In the data rows, 128 means zero.
Each row has a hidden score. How much does it go up from the first row of each pair to the second? 10 means little or no change, 20 a big rise and 0 a big fall. The score is a weighted sum of the row's numbers plus the product of two more (or one squared), each taken from its middle value.
[144 101 179 137 091 172 144 146 101 115 137 113 129 080 160 158 084 117 141
 103 159]
[187 090 077 145 135 058 072 096 134 085 129 137 081 103 126 149 073 136 086
 074 064] >> 8
[092 169 151 143 156 148 123 143 116 148 129 060 177 130 089 167 158 123 088
 097 157]
[107 133 127 103 156 132 162 145 119 144 089 124 095 159 165 169 156 158 090
 140 182] >> 13
[123 150 147 140 120 119 108 169 113 136 127 067 150 104 092 110 173 129 127
 147 078]
[147 122 145 138 126 137 134 127 103 131 127 170 140 098 122 121 116 153 181
 120 159] >> 4
[136 127 099 112 136 063 180 131 151 104 108 123 120 206 143 099 171 047 108
 157 149]
[164 115 099 156 157 167 103 145 105 181 136 170 139 110 153 083 086 164 112
 125 149] >> 9
[148 133 050 153 154 139 109 164 101 167 154 154 101 122 180 141 129 129 109
 173 122]
[110 160 158 119 103 091 133 166 108 118 091 070 144 161 096 113 165 126 097
 171 106] >> 8
[094 187 149 120 090 125 146 110 122 129 145 109 150 150 096 163 203 107 107
 085 075]
[119 103 144 121 098 131 128 120 175 125 126 116 124 133 138 127 106 110 149
 125 172] >> 10
[077 121 174 145 140 103 100 125 113 144 128 093 178 165 102 121 146 134 121
 151 093]
[089 152 173 149 082 138 170 131 103 110 102 089 174 139 109 095 177 144 057
 100 109] >> 8
[127 145 161 115 174 135 109 136 125 176 090 098 152 115 100 116 152 148 142
 131 113]
[144 124 096 098 132 124 113 150 178 138 118 131 127 134 148 138 185 147 093
 097 105] >> 12
[128 111 098 163 124 133 112 168 108 145 136 201 145 113 125 075 094 172 135
 119 155]
[179 075 128 096 122 080 114 107 149 079 167 117 081 159 120 147 108 123 141
 137 104] >> 14
[090 097 101 135 153 107 114 160 089 145 116 154 161 106 108 111 146 151 107
 115 083]
[148 160 114 141 110 141 191 099 124 137 174 136 152 128 151 142 128 125 145
 164 125] >> 11
[165 140 159 115 146 130 155 124 128 184 127 144 148 115 136 105 107 140 185
 152 139]
[126 101 121 146 109 164 140 127 158 148 143 149 149 122 155 121 102 127 153
 103 189] >> 13
[118 120 100 151 132 158 099 157 075 137 174 165 132 079 126 087 110 159 115
 130 134]
[163 111 157 095 079 089 148 095 131 071 197 139 051 118 160 218 143 093 120
 109 073] >> 12
[118 122 128 154 107 144 154 130 162 132 172 123 139 085 126 115 107 139 171
 137 168]
[108 110 096 157 146 148 054 167 095 146 119 148 161 158 077 115 152 145 112
 117 080] >> 6
[136 141 145 149 122 117 112 126 149 055 083 125 095 093 097 132 134 044 116
 149 120]
[091 116 084 162 142 122 093 165 096 114 100 090 163 117 137 125 138 140 081
 114 090] >> 14
[127 159 070 181 120 138 112 129 123 144 151 146 148 132 101 129 083 158 124
 089 159]
[138 167 135 088 100 065 174 089 154 091 152 124 109 166 129 167 155 076 142
 119 131] >> 5
[080 129 198 161 118 120 127 166 086 123 106 066 158 147 124 102 132 131 092
 153 087]
[187 126 119 093 168 062 120 126 123 114 137 139 058 137 129 134 085 116 123
 148 079] >> 10
[091 123 138 164 153 145 141 156 130 117 143 102 168 128 129 144 193 120 098
 088 101]
[123 158 164 140 192 138 121 117 118 169 129 100 157 110 090 120 158 157 130
 181 090] >> 6
[094 152 092 166 141 114 062 110 072 131 104 098 159 148 081 114 152 128 071
 074 080]
[076 112 106 147 099 131 076 128 159 152 101 114 156 108 096 111 162 143 096
 134 091] >> 9
[120 140 103 149 119 144 120 097 119 136 160 156 142 074 148 111 093 163 143
 151 146]
[160 101 108 110 124 071 118 088 151 073 153 123 077 144 098 159 109 096 098
 086 097] >> 9
[116 139 098 055 082 090 127 122 191 121 129 125 113 168 110 105 169 059 098
 165 111]
[110 166 119 114 158 123 167 100 118 135 093 078 171 120 118 161 161 125 101
 164 070] >> 5
[113 082 095 159 120 106 096 155 066 146 148 093 138 103 074 107 141 140 086
 135 087]
[102 108 154 163 154 142 147 135 133 133 129 068 163 151 096 120 177 153 082
 119 121] >> 14
[097 144 187 167 092 102 108 184 131 113 122 058 150 102 097 189 162 114 092
 131 084]
[143 117 124 133 142 162 139 158 186 120 127 123 138 085 118 119 126 138 138
 085 146] >> 13
[157 172 122 071 121 091 168 097 157 069 119 107 110 176 090 125 170 079 147
 175 146]
[134 136 091 067 113 061 183 109 109 110 139 105 106 207 113 142 114 066 152
 172 109] >> 14
[117 089 092 152 121 174 104 138 098 143 170 155 145 068 130 079 112 148 131
 119 151]
[187 104 109 112 150 073 108 114 148 134 167 140 070 128 106 130 058 100 142
 135 095] >> 9
[148 116 127 133 095 054 109 127 147 068 183 133 076 109 106 155 098 117 126
 173 103]
[109 154 125 064 134 059 169 136 180 090 113 112 092 199 131 093 155 083 108
 180 123] >> 12
[137 116 148 154 097 155 136 177 131 152 173 129 149 114 120 098 094 149 159
 144 157]
[116 104 163 131 111 141 154 100 183 148 149 155 142 108 131 121 124 159 153
 141 179] >> 8
[134 112 107 113 180 130 056 152 070 188 110 132 146 111 084 129 151 146 104
 137 088]
[132 114 076 122 119 135 100 115 117 160 110 158 102 173 196 142 134 170 076
 126 119] >> 11
[102 121 050 112 093 083 180 115 174 077 111 114 111 183 114 117 130 061 127
 152 130]
[115 156 058 060 072 107 117 150 156 130 152 125 116 149 115 106 148 037 095
 124 122] >> 10
[125 122 148 124 166 114 098 106 158 094 075 131 109 125 107 161 161 087 189
 189 151]
[097 137 153 137 145 112 098 112 111 138 113 112 142 139 074 129 157 154 136
 118 087] >> 6
[154 113 136 135 067 148 094 128 163 164 121 149 137 122 127 098 143 137 140
 095 144]
[136 124 063 123 150 149 102 112 135 132 123 140 110 150 164 151 155 193 101
 082 132] >> 12
[149 154 134 076 066 087 165 128 165 089 095 114 122 163 108 163 148 055 112
 183 126]
[185 172 134 090 074 067 162 171 103 072 111 105 132 209 120 153 150 059 080
 201 135] >> 11
[080 085 139 140 151 123 064 158 078 164 113 120 135 072 111 136 127 148 107
 087 098]
[147 131 083 102 155 142 116 162 081 178 152 182 156 104 154 113 083 169 128
 156 144] >> 10
[134 128 174 147 138 159 165 113 137 132 120 138 143 156 133 115 145 147 117
 114 145]
[113 137 148 138 130 091 140 121 096 107 111 079 148 117 123 101 167 134 131
 128 083] >> 8
[136 078 068 108 107 071 081 118 090 096 153 186 080 102 112 152 087 129 128
 130 079]
[140 156 102 097 102 168 194 109 133 142 152 143 080 106 187 177 180 138 146
 117 146] >> 12
[169 076 042 148 119 063 092 128 087 061 151 147 074 102 097 129 078 134 066
 104 076]
[119 150 178 144 089 139 148 119 097 114 158 162 143 092 170 162 136 145 172
 095 159] >> 5
[140 077 080 084 118 080 088 131 107 098 133 150 066 147 129 161 091 105 066
 092 074]
[141 133 117 146 142 116 078 055 173 084 061 124 098 105 115 155 121 072 096
 130 146] >> 13
[086 119 095 132 154 123 085 176 083 149 120 097 162 147 096 110 140 119 085
 101 097]
[145 144 076 089 136 079 132 134 112 123 148 163 094 173 104 113 147 107 117
 170 131] >> 9
[134 185 118 180 166 164 152 101 142 125 137 134 132 134 135 147 090 119 149
 102 180]
[093 143 109 178 140 128 125 089 128 133 092 078 161 148 078 127 181 141 094
 074 125] >> 7
[117 126 160 141 130 154 099 113 143 147 125 169 134 135 140 108 105 149 183
 134 138]
[149 122 120 125 161 076 135 091 119 071 172 132 085 160 120 207 101 107 093
 094 108] >> 15
[099 149 112 140 143 127 103 114 044 115 151 080 168 079 116 101 141 134 083
 156 067]
[140 161 151 133 177 097 117 111 093 162 105 100 152 141 105 138 165 141 130
 159 074] >> 7
[189 117 150 104 082 062 140 199 114 059 160 119 090 131 132 176 114 118 078
 117 081]
[125 164 152 144 193 134 128 127 125 166 120 086 176 144 099 143 161 143 131
 145 078] >> 11
[125 119 125 161 100 136 102 093 158 185 095 096 171 111 089 097 158 166 065
 118 071]
[088 116 140 156 099 140 117 149 135 164 111 074 138 110 063 124 165 125 103
 092 123] >> 17
[129 131 155 073 122 075 151 116 145 118 128 093 118 179 130 112 138 059 130
 161 101]
[103 121 117 168 131 101 153 126 133 150 109 095 174 129 124 131 163 143 100
 102 108] >> 6
[163 122 159 112 084 054 158 134 116 078 139 130 087 133 135 153 106 096 075
 137 091]
[146 106 090 095 140 081 072 141 094 110 130 184 071 104 098 158 085 126 118
 118 084] >> 13
[118 160 102 081 131 083 152 092 162 095 135 090 127 213 127 140 158 054 102
 118 151]
[139 146 130 158 124 153 147 153 135 144 173 133 132 090 114 104 106 168 160
 160 187] >> 8
[127 089 095 157 128 173 102 140 092 112 131 142 143 114 144 084 083 138 125
 109 148]
[105 138 139 174 126 161 150 100 155 133 163 124 150 137 122 132 116 131 142
 086 177] >> 12
[117 106 142 159 081 136 103 127 146 157 145 159 130 116 132 110 122 159 129
 089 131]
[134 141 135 136 155 128 136 114 081 161 128 100 169 117 093 098 152 135 129
 150 095] >> 11
[121 102 142 136 128 154 118 159 147 136 128 151 149 126 128 117 098 152 166
 086 170]
[141 144 144 150 122 161 153 139 096 145 136 118 123 128 136 147 095 112 118
 109 193] >> 14
[098 125 180 156 160 128 151 156 091 159 125 074 164 102 088 096 149 116 117
 104 153]
[140 174 196 150 097 142 158 142 117 119 143 133 116 120 156 114 120 149 118
 089 137] >> 7
[147 116 143 125 093 158 090 150 190 143 163 171 140 102 152 112 152 166 111
 089 109]
[129 132 122 094 167 131 126 105 137 165 129 124 113 141 162 173 164 160 108
 110 187] >> 2
[140 128 169 138 186 165 155 125 118 179 140 152 140 110 105 105 073 157 181
 143 141]
[107 127 096 118 077 174 085 141 083 142 144 166 149 089 109 105 074 135 107
 104 143] >> 9
[136 114 097 131 096 182 090 094 102 137 129 153 127 089 129 096 091 127 121
 123 144]
[122 097 166 148 140 147 117 126 126 131 110 178 148 120 151 106 085 153 186
 122 159] >> 8
[110 090 110 105 136 124 160 124 157 150 113 142 096 149 150 151 178 133 141
 112 143]
[108 144 114 143 146 144 064 138 066 132 112 136 145 099 102 139 142 153 111
 123 090] >> 7
[105 118 145 130 122 126 100 137 129 105 108 067 171 111 108 121 184 143 112
 121 131]
[087 117 119 137 172 140 092 146 092 157 114 119 169 112 095 110 162 128 080
 082 060] >> 10
[121 109 141 128 094 158 085 141 167 161 106 139 121 100 140 108 128 145 139
 102 130]
[126 160 124 136 129 180 162 136 138 117 178 119 129 102 157 143 088 153 206
 092 186] >> 15
[118 165 170 141 091 147 174 131 119 141 125 154 144 137 124 100 095 127 105
 083 167]
[132 149 137 129 088 184 153 122 116 121 193 158 145 104 141 138 126 161 181
 091 143] >> 13
[111 130 144 118 183 128 131 146 197 061 093 096 119 076 110 143 129 065 139
 207 146]
[107 131 072 114 111 094 114 115 131 078 151 126 126 189 120 131 125 068 088
 165 127] >> 8
[101 115 139 170 153 120 091 136 067 151 124 081 197 148 082 129 160 116 085
 116 106]
[087 152 101 151 100 162 094 105 082 126 160 118 149 142 119 125 174 127 086
 068 078] >> 12
[115 114 173 145 108 137 108 120 125 132 092 068 183 138 083 116 176 100 142
 126 090]
[137 097 072 130 155 125 111 128 100 114 104 142 096 137 146 111 149 160 091
 145 124] >> 13
[161 095 105 110 158 121 149 122 185 137 112 137 097 158 164 150 160 155 121
 147 166]
[173 125 149 108 090 062 136 156 130 083 180 119 071 076 126 165 116 121 109
 132 110] >> 10
[130 140 090 155 098 201 098 118 109 122 135 158 140 108 128 100 088 157 177
 102 148]
[149 109 106 165 122 133 164 145 122 153 134 167 134 126 129 118 100 133 136
 088 157] >> 9
[141 117 100 126 106 139 147 159 136 143 121 135 121 082 104 101 094 153 162
 097 151]
[135 220 107 058 108 089 171 109 115 078 149 090 103 181 120 140 134 085 155
 184 130] >> 15
[125 122 119 098 089 142 165 114 163 132 124 127 132 126 190 188 147 142 117
 140 131]
[131 121 111 140 162 132 103 136 103 187 098 169 087 137 183 119 152 138 108
 093 114] >> 10
[163 165 141 142 067 152 143 196 106 125 126 137 129 140 163 096 103 134 126
 111 138]
[146 088 121 165 075 175 112 150 092 140 127 156 147 089 136 107 099 161 110
 106 136] >> 7
[138 179 137 101 133 129 177 140 148 147 124 142 153 132 161 109 168 137 107
 135 116]
[131 129 170 140 130 132 125 141 106 126 144 166 127 132 132 075 075 134 193
 122 155] >> 8
[123 114 101 149 083 183 089 125 107 128 184 175 125 094 132 098 085 133 124
 088 142]
[132 104 142 094 161 127 137 104 120 158 113 147 110 173 182 139 157 175 170
 175 152] >> 10
[140 144 167 153 178 159 169 126 086 158 112 159 121 069 135 086 114 139 155
 087 180]
[168 153 109 116 090 059 152 081 149 071 199 133 064 131 152 173 110 099 140
 080 089] >> 9
[140 156 087 082 151 079 204 103 159 106 109 119 099 203 140 121 154 080 113
 138 122]
[144 167 135 058 098 075 167 197 117 081 106 098 093 214 124 121 151 025 090
 199 128] >> 13
[122 123 128 164 104 157 155 129 128 129 176 133 126 101 133 150 090 117 174
 103 160]
[132 140 153 170 113 155 140 140 131 141 188 138 095 093 131 106 102 116 166
 120 185] >> 15
[135 121 084 160 125 152 086 093 084 141 131 169 126 124 135 107 086 175 100
 054 116]
[109 149 106 130 097 155 106 145 080 139 088 110 169 100 087 123 140 135 106
 125 099] >> 9
[127 121 117 075 105 100 151 096 150 059 131 089 104 169 097 125 140 074 116
 175 123]
[129 111 127 136 128 091 074 111 167 090 074 135 104 085 105 145 130 091 108
 159 123] >> 8
[123 150 166 137 056 124 139 170 140 140 149 140 135 091 145 163 064 116 127
 139 154]
[088 146 110 152 072 140 130 135 090 135 135 068 145 123 102 180 139 135 139
 109 118] >> 15
[135 159 131 163 155 142 155 099 167 119 119 130 137 130 137 118 095 131 137
 077 155]
[146 155 083 072 172 144 178 098 136 171 142 133 097 139 178 150 173 166 143
 167 132] >> 13
[134 122 158 081 141 102 206 154 145 099 101 088 127 220 124 147 155 053 092
 175 143]
[155 148 130 151 149 143 111 125 110 175 139 162 159 085 125 084 103 149 166
 146 147] >> 4
[090 166 104 159 165 161 068 170 085 119 115 079 161 090 094 124 133 167 130
 087 088]
[160 118 113 127 153 134 141 093 183 123 131 138 098 175 178 157 150 141 129
 146 141] >> 9
[132 164 112 054 091 106 163 095 106 087 164 102 127 171 130 131 139 060 168
 147 111]
[123 174 124 116 132 157 129 138 119 129 100 143 141 114 173 090 081 142 205
 121 183] >> 14
[147 143 138 065 124 076 173 127 157 083 138 089 114 239 140 122 173 063 092
 174 152]
[127 109 151 158 124 169 112 128 122 148 150 172 108 119 164 103 103 130 200
 134 153] >> 4
[108 103 147 132 130 167 126 147 144 151 133 181 129 104 130 117 102 156 163
 147 164]
[118 146 050 101 113 083 136 113 147 060 142 103 125 174 133 118 133 080 066
 182 111] >> 15
[132 149 117 111 117 129 189 093 157 152 163 130 097 166 198 147 187 151 146
 114 117]
[167 146 138 089 166 127 140 120 128 178 129 139 140 106 140 121 096 169 202
 152 111] >> 6
[118 076 155 156 122 158 178 136 145 133 117 142 158 129 122 110 119 142 138
 113 168]
[156 171 108 067 097 069 201 091 142 064 170 113 102 168 137 137 174 068 107
 146 146] >> 15
[123 102 101 166 130 156 155 120 140 156 095 148 141 111 162 111 146 144 123
 099 164]
[125 109 112 120 122 181 105 120 085 153 116 194 134 086 158 085 082 137 158
 104 178] >> 11
[117 140 131 094 141 104 163 103 128 144 101 128 080 172 171 183 161 166 100
 122 132]
[100 144 158 140 140 115 116 129 095 124 093 064 143 155 109 154 165 133 077
 099 150] >> 11
[118 132 137 163 114 125 115 141 127 138 081 098 159 132 107 103 155 149 128
 152 135]
[130 147 174 151 144 132 171 144 088 168 133 144 123 096 116 099 107 140 154
 085 165] >> 11
[096 134 099 137 078 138 085 172 111 155 088 119 159 099 091 130 170 136 089
 097 085]
[147 105 182 146 174 122 143 097 124 091 051 123 121 068 117 150 115 074 151
 151 186] >> 18
[128 146 164 126 093 162 160 097 112 142 186 167 136 128 191 147 131 162 175
 074 117]
[104 147 109 175 159 157 106 107 095 114 117 155 127 142 164 092 074 154 111
 079 148] >> 14
[131 099 122 138 084 168 117 112 129 141 117 141 129 132 151 143 116 140 167
 104 163]
[142 112 126 110 153 152 125 107 148 163 091 162 091 157 152 123 150 159 149
 152 137] >> 10
[136 119 146 109 161 114 124 097 159 151 089 172 104 176 166 121 158 164 167
 148 123]
[122 151 148 143 100 101 125 187 078 116 119 058 151 143 088 103 166 122 092
 156 103] >> 14
[117 111 133 169 171 129 169 129 121 153 132 167 148 118 159 111 097 132 129
 098 141]
[092 150 157 137 119 131 127 108 099 114 089 099 139 160 089 136 176 135 140
 117 074] >> 8
[112 097 154 130 123 146 141 096 105 132 131 135 123 105 126 091 101 139 175
 119 136]
[149 144 071 062 095 115 130 107 112 094 132 120 132 175 129 108 133 073 088
 155 096] >> 10
[154 138 133 091 159 137 121 146 127 178 115 150 116 122 133 126 091 120 182
 143 149]
[137 113 110 115 141 139 162 112 109 149 152 116 128 170 183 143 140 159 168
 148 123] >> 10
[085 119 166 147 153 131 107 151 135 156 117 106 176 147 083 140 161 122 150
 142 096]
[118 185 082 080 122 081 119 139 155 095 109 146 114 180 105 138 122 102 118
 160 133] >> 14
[121 124 098 123 125 123 087 165 180 073 076 133 117 114 108 172 136 063 096
 177 119]
[071 133 166 156 127 107 124 174 116 132 157 070 159 104 079 091 142 103 129
 140 123] >> 15
[115 095 123 127 047 085 100 115 173 065 141 133 080 130 107 148 129 126 099
 105 086]
[183 099 169 129 066 064 117 142 148 059 141 131 068 106 118 208 088 104 105
 124 082] >> 9
[135 153 134 135 084 163 161 102 126 129 169 164 123 117 139 123 126 150 159
 091 150]
[129 152 063 202 128 153 103 160 099 173 136 188 152 094 166 088 089 142 119
 058 151] >> 9
[161 099 163 116 088 075 115 088 192 108 149 131 101 109 131 154 109 101 124
 149 106]
[149 136 131 117 173 169 126 137 147 150 131 174 142 134 154 099 095 165 197
 122 161] >> 11
[168 084 149 109 106 068 099 134 155 090 165 150 083 136 110 181 109 125 153
 138 084]
[120 132 121 146 134 152 171 132 131 138 135 157 122 126 155 126 128 136 156
 112 143] >> 11
[079 128 145 150 103 124 073 136 165 149 109 091 148 113 102 151 170 139 070
 107 089]
[151 128 109 154 171 163 127 113 146 108 155 136 137 117 155 124 096 125 163
 116 176] >> 13
[071 151 156 153 119 126 126 110 101 141 117 076 144 130 091 168 157 107 075
 100 124]
[130 099 098 109 126 122 165 122 140 151 108 112 109 152 144 130 129 155 145
 138 127] >> 11
[098 174 116 169 147 121 133 091 123 130 129 068 141 172 113 148 178 128 100
 090 123]
[111 180 138 143 127 138 128 106 097 120 093 062 144 108 113 149 146 128 166
 122 102] >> 9
[138 111 141 108 110 150 105 139 175 179 095 139 103 131 180 117 191 144 095
 115 130]
[113 117 168 135 089 133 112 125 149 161 153 166 123 101 122 111 126 135 133
 095 112] >> 6
[132 099 116 102 170 150 142 090 157 134 130 122 113 188 143 126 144 151 117
 153 165]
[106 129 124 175 154 122 120 156 125 149 143 080 158 105 073 143 166 127 098
 133 113] >> 9
[131 175 096 083 069 090 201 084 158 081 180 121 123 202 120 148 176 068 142
 166 119]
[091 122 156 130 150 127 111 122 097 154 099 115 168 168 083 098 169 141 127
 119 092] >> 8
[131 087 141 145 142 170 130 139 169 126 146 123 155 118 128 092 099 157 172
 152 169]
[144 104 131 130 132 137 117 120 127 120 126 134 153 124 136 104 108 139 152
 117 186] >> 9
[152 140 104 064 143 084 166 097 156 145 138 105 112 185 125 112 130 078 131
 221 114]
[120 121 140 086 065 093 102 130 208 117 118 110 145 170 119 113 147 045 090
 139 129] >> 13
[161 139 122 085 069 077 150 127 151 078 124 098 116 177 127 180 156 066 096
 189 138]
[097 152 105 140 148 123 072 168 074 176 109 113 164 104 129 141 163 156 081
 144 077] >> 8
[131 115 117 128 107 166 090 092 137 118 103 166 111 099 108 146 158 078 123
 144 116]
[177 100 078 113 078 080 094 143 114 117 153 166 068 084 131 148 082 104 088
 083 085] >> 9
[089 113 134 185 155 155 149 158 138 141 126 093 168 110 119 111 181 133 104
 091 090]
[162 100 150 082 126 077 105 119 151 091 132 164 078 135 121 175 089 124 153
 146 104] >> 5
[081 128 160 148 144 113 124 156 131 138 134 060 179 128 079 130 148 137 116
 148 128]
[127 111 158 144 179 141 180 140 088 164 111 156 131 092 135 093 072 138 171
 078 157] >> 6
[075 135 129 163 129 134 095 098 063 123 121 079 170 106 119 128 159 128 055
 178 102]
[090 163 087 121 157 137 140 114 120 114 138 075 174 135 118 138 171 117 094
 165 111] >> 12
[128 147 129 090 126 140 188 101 141 136 150 143 089 135 197 159 180 139 140
 136 141]
[105 115 161 134 143 161 156 168 128 151 170 136 142 080 128 109 109 139 172
 155 166] >> 13
[143 110 151 120 156 135 193 120 142 130 105 118 107 170 177 168 198 148 097
 129 148]
[104 118 131 143 118 129 152 107 135 117 152 149 131 155 153 134 104 148 161
 043 177] >> 10
[141 144 129 083 154 138 142 139 163 148 140 125 096 117 160 118 157 160 153
 171 156]
[128 153 093 095 153 136 134 096 125 146 137 151 105 130 184 131 128 139 115
 162 120] >> 6
[143 113 069 148 131 125 117 155 121 158 180 155 120 097 176 112 152 146 101
 126 104]
[119 169 154 129 118 162 145 139 116 119 095 077 161 103 118 127 148 153 163
 122 102] >> 5
[088 150 098 128 117 124 072 174 081 105 114 092 149 131 082 113 134 134 072
 125 085]
[112 148 194 109 111 108 159 093 178 052 063 109 096 103 104 154 147 068 124
 178 109] >> 6
[129 102 164 122 102 165 134 102 186 168 118 128 166 123 131 106 129 159 134
 118 178]
[092 125 136 145 153 151 141 160 125 136 168 074 175 125 126 128 160 152 119
 142 084] >> 15
[174 111 110 125 109 068 071 133 108 053 133 133 087 128 127 137 078 124 086
 119 069]
[079 170 166 113 138 122 145 130 113 151 119 061 190 126 087 152 165 121 073
 101 134] >> 15
[141 142 081 140 133 156 085 149 084 166 138 161 154 108 128 139 077 171 136
 076 118]
[130 130 132 100 178 148 130 159 148 124 106 157 108 165 174 122 159 183 195
 151 117] >> 11
[148 138 155 149 163 164 124 146 139 194 147 161 108 120 152 118 071 170 157
 149 130]
[102 155 147 153 125 130 125 106 165 140 129 087 172 140 106 107 159 147 116
 140 092] >> 8
[126 093 164 154 111 149 156 135 198 169 116 122 125 122 118 115 129 136 148
 138 185]
[150 092 141 102 119 070 104 103 160 106 145 156 100 124 107 155 079 113 172
 141 102] >> 6
[103 102 176 175 138 122 177 131 129 130 121 133 148 160 130 141 110 129 156
 110 173]
[093 109 118 137 103 128 126 145 131 138 092 076 160 117 137 132 162 117 128
 108 116] >> 9
[137 118 100 117 161 135 149 146 146 134 139 115 089 133 160 099 156 152 135
 165 152]
[119 144 122 120 109 148 165 114 090 122 204 163 137 097 144 130 117 139 156
 081 149] >> 6
[089 122 119 132 144 127 068 145 077 187 102 124 176 116 074 121 153 161 090
 144 090]
[087 129 100 145 130 130 090 149 092 129 112 078 170 138 105 118 159 135 090
 096 124] >> 15
[116 116 077 169 143 158 111 140 096 161 112 170 131 133 116 107 072 150 125
 105 149]
[132 176 139 117 109 144 158 116 135 118 132 110 119 090 185 125 083 165 182
 075 167] >> 11
[162 128 151 071 098 096 166 079 137 127 141 104 110 162 112 116 149 094 125
 155 097]
[156 131 149 132 181 126 113 072 187 114 062 124 097 111 100 185 111 098 161
 209 118] >> 11
[121 101 127 157 135 177 177 133 159 145 104 158 140 129 165 105 124 126 115
 100 148]
[181 137 150 119 183 130 158 115 173 184 109 142 094 143 163 134 162 167 159
 178 107] >> 12
[118 127 157 131 095 156 144 143 096 125 140 139 155 140 125 102 117 125 143
 134 156]
[130 126 129 081 122 069 164 141 133 101 169 095 105 149 156 093 135 055 106
 201 116] >> 17
[107 114 164 141 130 114 096 139 134 127 095 077 159 129 083 126 169 133 114
 124 103]
[171 117 093 133 167 155 086 152 075 190 126 187 149 082 141 101 106 184 122
 142 129] >> 7
[140 153 087 149 079 176 092 111 093 129 202 197 137 073 147 115 081 151 146
 090 129]
[103 163 110 153 137 179 071 149 074 126 104 091 164 093 096 083 174 181 113
 096 090] >> 12
